In the data rows, 500 means zero.
Some points, one per row:
229 271 279 375 506 521 458 465
651 654 621 495 572 536 421 419
631 754 745 768 684 660 551 510
517 539 521 528 453 467 440 511
774 736 440 689 534 506 340 430
564 586 757 618 585 581 564 441
311 228 334 291 356 381 537 491
493 481 433 425 348 602 595 547
110 118 274 450 592 785 741 597
626 665 601 561 623 589 456 458
512 556 633 684 592 554 540 505
886 812 688 661 598 513 460 507
369 369 298 462 514 588 514 517
435 538 586 401 479 486 434 423
815 875 854 587 526 400 392 449
793 767 700 550 498 308 349 421
521 470 472 437 530 494 512 435
366 300 308 429 455 421 471 448
806 811 637 788 622 431 312 416
502 444 393 400 394 369 385 427
259 263 458 433 486 514 595 507
796 882 700 696 689 642 470 473
798 820 808 527 495 427 423 461
Here are 10 more points, each followed by its number:
749 760 900 588 381 314 452 443 0
816 824 753 731 635 617 527 517 1
564 391 358 339 380 381 455 534 2
552 623 586 499 628 579 433 438 3
580 676 732 475 482 460 436 432 4
100 207 369 365 297 362 583 547 5
554 384 321 300 444 492 619 654 6
773 786 776 661 581 581 514 490 7
224 376 411 498 538 479 479 435 8
910 876 707 577 452 329 322 425 9
Which three of these numbered points are nearest to each point below, looking only along the 2 directions in which the first points spread most? Their numbers follow each, nearest first.
888 888 715 650 477 402 364 439 > 9 0 7
468 411 346 501 592 679 619 596 > 8 6 3
406 411 393 413 209 257 186 248 > 2 6 8
366 370 425 447 423 483 486 522 > 6 8 2
486 485 656 562 563 587 598 478 > 3 4 8
Here are 10 other points, each followed by its number:
196 207 139 383 510 637 522 519 0
808 773 652 595 468 377 399 457 1
404 292 302 258 507 443 563 637 2
216 301 406 362 253 280 458 472 3
509 482 383 456 379 553 542 515 4
865 811 767 650 558 515 503 511 5
568 456 418 350 494 629 626 562 6
862 802 609 564 473 368 352 438 7
607 620 641 680 599 544 515 505 8
246 221 228 432 493 581 562 539 9
The same question for these:
130 299 370 469 474 451 543 596 > 9 2 0
518 663 690 426 475 455 380 384 > 1 8 4
309 315 363 375 354 454 524 559 > 2 3 9
474 404 392 450 460 469 404 473 > 4 6 2
672 575 585 331 354 461 483 490 > 4 6 1
